1.3 11.3 12.3 28.0 20.2 -18.6 28.3 -23.0 -12.4 -21.2 29.0 70.2 32.9 -5.9 -44.0 -18.1 28.1 -41.4  <88>
1.3 11.3 12.3 28.0 20.2 -18.6 28.3 -23.0 -12.4 -21.2 29.0 70.3 32.9 -5.9 16.4 -18.2 -19.0 40.0  <81>
-38.7 7.0 40.0 -32.1 -44.4 -3.0 84.0 -14.0 -36.5 -49.6 -5.1 2.5 -1.1 27.2 -81.6 -37.1 86.3 51.5  <43>
rest: -12.4 -21.2 29.0 70.3 32.9 | -5.9 16.4 -18.2 -19.0 40.0
shift -1: -12.4 | -12.5
rest: -18.1 28.1 | -41.4
shift +1: -14.0 -36.5 | -13.9 -36.4
shift +1: 12.3 28.0 | 12.4 28.1
shift +1: -5.9 16.4 -18.2 | -5.8 16.5 -18.1

